(in the rows, 128 means zero)
One turn moves each row of this set onto another row. After a few examples, where does it send each row asked below?
nom: [136 158 126 120 116 174 126 110 138 130 133 149 154 127 113 122 125]
zas: [139 148 135 134 128 141 113 136 165 154 110 143 173 126 124 165 153]
Riro: [144 135 138 133 113 134 106 132 112 141 123 115 116 130 116 135 152]
nosor: [132 160 145 123 130 131 107 125 140 156 145 154 170 110 140 129 141]
ninan: [128 160 128 109 138 120 112 109 119 156 106 153 145 121 113 153 116]
bon: [132 148 138 147 131 126  96 122 155 151 111 145 170 148 123 155 151]
Bib: [132 132 120 121 129 133 120 119 141 164 130 151 181 118 129 141 146]
tika: [133 149 144  97 115 123 137 127 134 170 137 141 136 131 109 127 159]
nuv: [145 137 138 131 109 138 109 135 111 141 123 112 119 122 121 136 151]
deta: [133 148 120 127 122 167 124 102 136 126 131 148 156 140 110 121 126]
Tiro: [140 124 156 138  93 144 114 138 147 161 108 144 159 120 111 123 140]
vev: [130 158 130 117 100 140 116 117 125 133  91 119 156 144 113 144 112]
Bet: [128 165 130 109 139 121 112 113 117 155 110 153 144 119 111 154 117]
Bime: [137 168 152 136 126 133  98 138 160 148 121 146 163 128 134 152 148]
Fezuv: [129 164 132 127 120 163 116 104 133 127 140 148 148 141 113 117 124]
zar: [136 166 132 112  94 146 121 122 126 131  97 120 157 131 117 143 114]
Dat: [127 137 139 103 121 118 134 117 134 170 133 138 140 142 107 129 160]
dunam: [134 120 160 143  98 137 109 130 143 163 107 144 157 131 109 117 137]
lel: [104 164 148 141 112 158 119 134 125 144 118 107 137 138 117 133 146]
Veme: [136 132 170 141  95 140 106 140 146 159 113 144 154 122 116 115 135]
sev: [130 169 141 115  97 136 109 118 124 126 100 122 154 142 119 137 110]
Muk: [145 128 132 130 112 137 107 134 115 144 121 111 120 122 116 137 156]
tuz: [129 156 152 103 119 114 129 119 135 169 138 141 133 143 113 124 158]
Vif: [105 156 137 136 112 165 131 134 127 151 114 105 144 133 113 139 149]
mulor: [121 141 134 138 132 117  97 105 137 159 136 154 170 141 130 131 139]
firug: [129 164 130 110 138 123 111 114 120 157 109 154 144 117 115 155 117]
kuf: [101 150 137 143 114 156 122 128 125 150 111 108 142 147 111 137 149]

lel turns into Vif
nosor turns into Bib
zas turns into bon
Now these:
Veme turns into Tiro
tika turns into Dat
vev turns into sev
deta turns into Fezuv

One turn moves each row of this set onto another row. After a few examples, where does it send each row asked below?
tudef: [144 144 113 120 160 148  91 129 122 125 120 132 137 140  89 151 122 192
 133 127 131 127 151 142 128 134 126 168 108 143 114 135 143 129 143 155
 113 117 119 159 128 130 110 133 121 142 162 143  96 128 132 113 140 130
 107 124  93 115 132 119]
bera: [120 138 115 104 128 154 147 126 135 142 115 143 131 118  97 161  98 157
 126 131 138 161 120 145 123 121 132 162 127 131 109 128 128 109 167 127
 103 134 144 133 116 103 131 121 121 171 117 122 118  96 118 121 138 147
 104  88 125 116 144 128]
gil: [126 147 116 137 131 101 114 151 107 132 137 124 148 163  86 157 104 154
 101 106 131 114 117 137  98 149 122 146 122 129 118 121 143 130 137 121
 150 127 118 151 132 125 123 150 142 188 139 129 126 127 126 129 121 150
 115 115 143 116 127 117]
vip: [115 131 125 130 143 113 103 149 112 122 135 129 128 159  96 178 106 142
 110 100 119 136 136 143  90 137 134 126 129 129 109 140 143 128 122 139
 139 128 118 166 120 120 112 149 123 194 116 134  99 135 110 121 119 133
 107 126 129 140 138 107]
Dizef: [133 149 136 135 131 113 109 148 111 118 131 125 139 163 100 169  98 144
 128 108 136 115 142 139 101 123 105 130 112 104 115 128 147 126 122 131
 126 124 108 155 136 126 116 153 136 196 141 133 103 130 111 140 122 127
 144 124 127 134 118 128]
Nadi: [124 138 106 128 130 123  89 128 116 112 104 140 143 141 107  95 116 140
  90  95 128 124 139 131  95 128 137 160 126 128 128 154 140 133 173 141
 134 124 111 139 123 130 135 160 143 182 141 148 107 133 115 121 150 117
 138 122 123 133 133 115]
Rito: [145 141 108 127 156 141  83 127 115 122 115 136 139 128  96 152 119 187
 120 111 126 133 144 135 125 123 121 166 104 149 112 134 163 127 147 167
 119 124 119 146 136 132 111 128 120 145 168 139  97 117 128 111 135 130
 109 108  95 121 126 122]
putig: [142 111 139 120 131 141 158 127 127 105 117 148 125 156 113 146 119 129
 104  99 126 157 138 164 125 114 152 137 125 100 125 134 111 127 145 119
 116 127 117 155 116 118 117 134 147 177 135 152 109 132 129 147 138 142
 116 128 134 129 146 123]
Sof: [133 131 116 112 132 151 142 124 125 137 107 147 133 123 115 171  91 145
 150 127 147 158 147 153 116 107 132 159 121 142 116 131 130 116 158 135
  93 119 143 114 127  94 124 125 127 170 116 146 104 110 106 120 126 136
 120 110 119 146 155 122]
mov: [130 135 109 113 136 135  91 112 131 118 114 124 122 140 108 125 119 146
  99 102 119 136 136 143 102 130 138 157 121 114 135 141 125 162 153 123
 128 132  95 159 115 134 133 155 150 181 144 150 100 163 114 130 155 129
 119 144 117 136 146 111]
lasa: [120 137 118 117 122 148 121 133 132 147 138 142 142 120 106 144  79 152
 127 144 148 139 119 120 105 110 142 142 118 122 141  96 142 119 182 137
  84  93 136 153 144 138 141 138 126 185 146 130 113 121 123 110 140 117
 117 102 100 127 148 123]
goda: [127 144 118 117 130 154 152 119 135 137 115 142 140 116 115 165  81 160
 137 135 131 144 133 143 128 106 116 169 101 126 115 109 141 121 154 121
  95 132 131 125 126 109 133 112 146 171 138 127 119 118 103 132 131 150
 124 104 127 122 162 128]
funo: [126 120 143 125 124 123 155 136 118 110 100 144 148 149 121 139 111 140
  92 105 117 154 144 150 135 115 133 134 111 101 122 134 123 138 148 119
 106 121 121 129 135 126 110 135 141 171 140 142 121 122 145 158 124 153
 120 109 130 140 131 123]
Dof: [118 129 116 113 127 147 122 130 133 155 135 139 127 120 112 154  75 147
 129 144 140 153 128 126  98 102 143 144 118 130 141  97 148 133 172 136
  84  96 134 167 146 135 139 141 127 176 135 134 102 129 122 110 135 115
 114 109  99 138 150 123]
Fone: [151 138 104 122 160 148  94 124 118 126 128 138 126 137  92 144 117 182
 124 114 132 133 148 144 117 124 127 180 114 152 113 131 162 119 143 161
 122 124 119 168 128 125 119 133 130 139 159 140  94 125 127 111 138 126
 116 120 101 109 126 127]
sozoz: [129 106 130 138 125 130 157 137 111 103 104 158 136 146 116 127 109 125
  84  94 111 154 136 149 122 112 148 146 120 123 119 136 136 118 158 126
 130 133 129 144 128 124 127 130 144 175 138 145 117 117 124 140 126 143
 122 108 145 123 143 122]
Fug: [106 151 123 117 130 123  92 127 132 126 100 126 140 138 110 111 118 157
  88 111 113 137 141 127 104 125 125 144 110 104 124 156 135 161 158 130
 112 129 102 156 123 138 117 158 133 172 134 134 101 133 132 140 154 125
 130 115 110 145 118 120]
pagat: [124 126 105 110 125 142 116 125 127 149 137 139 129 117 106 153  80 146
 121 132 148 152 115 124 102 115 146 147 128 138 146  92 142 129 183 138
  93  95 137 147 144 136 144 143 125 183 139 134 114 124 124 106 135 124
 103 104 101 131 149 120]

tudef turns into Fone
mov turns into Nadi
lasa turns into Dof
Now these:
Dizef turns into vip
funo turns into putig
Sof turns into bera

One turn moves each row of this set onto another row. After a few examples, where does it send each row asked below?
suti: [141 125 123 113 139 158 153 114 139 133 135 144 130 114 146 139 148 130
 139]
libe: [145 126 121 125 132 151 146 146 120 124 132 115 126 134 125 152 146  96
 122]
Galum: [106 116 133 142 129  99 136 129 134 126 114 131 133 131 107 102 130 133
 148]
nidi: [130 136 122 119 117 152 139 147 128 122 128  99 116 132 128 159 141 107
 123]
Buf: [128 131 128 120 121 156 122 123 144 137 128 153 107 126 133 136 154 133
 135]
tuzi: [132 136 131 127 131 136 149 145 135 148 123 100 158 124 103 129 131 133
 153]
samas: [108 119 136 136 141  95 138 108 138 131 121 117 143 101 126 125 123 130
 126]
gor: [118  97 132 143 131 104 128 131 135 128 126 143 139 124 115 109 137 135
 153]
bovi: [123  95 136 138 139  99 123 116 135 127 133 140 144 105 126 124 137 132
 135]
fisut: [133 126 127 131 133 161 149 149 129 122 127 117 125 139 128 151 146  99
 127]
lef: [108 116 138 144 125  99 145 131 134 128 113 127 130 129 110 103 129 141
 150]
rafot: [146 138 106 125 136 134 170 127 124 125 127 124 135 114 158 141 136 133
 129]
nezi: [117 100 133 133 141  98 120 112 137 132 132 135 144 102 125 124 132 127
 133]
Zudiv: [134 129 122 117 141 155 149 116 140 138 132 148 128 112 154 144 141 130
 136]
gokel: [137 151 103 141 117 120 151 141 121 113 117 119 114 127 146 137 139 138
 116]
kesis: [117 112 143 137 140  93 138 107 137 132 125 121 143  98 125 129 127 133
 121]
Vil: [101 128 139 142 133  93 148 119 137 128 111 116 135 119 116 111 122 134
 134]
Nife: [128 133 145 153 137 132 113 136 143 139 122 116 149 112 105 147 145 120
 106]
sor: [141 145 108 130 139 132 169 126 122 130 123 129 133 114 158 139 132 131
 126]
nez: [127 147 119 140 108 137 128 140 136 116 117 134  97 135 127 131 153 137
 116]
melas: [116  99 131 137 135 101 118 125 135 127 129 142 139 122 112 108 137 128
 148]
lak: [129 121 122 160 132 124 107 158 135 126 128 115 156 120 119 146 141 127
 124]
nutek: [132 147 117 134 109 132 124 141 131 125 118 142  96 137 127 129 152 138
 122]
Muvip: [122 130 128 127 124 161 142 151 133 119 125 109 118 138 132 155 141 105
 129]
Leki: [132 124 114 143 129 126 130 163 131 133 129 106 160 129 119 135 131 133
 153]
bafaz: [108 126 144 139 130  96 152 115 138 132 112 113 133 111 117 115 123 141
 131]
vozen: [143 132 119 117 121 144 142 143 121 124 132 104 120 130 126 156 144 103
 121]
Zev: [128 129 132 123 119 160 127 125 146 129 128 152 106 128 127 134 158 132
 131]
Bor: [129 141 151 132 137 139 138 127 143 152 122 108 150 114  96 137 139 124
 125]
dur: [139 157 105 141 121 118 154 140 119 120 113 125 113 130 143 131 139 137
 116]

bafaz turns into kesis
vozen turns into libe
Now these:
sor turns into Zudiv
samas turns into nezi
Nife turns into lak
Zev turns into nez

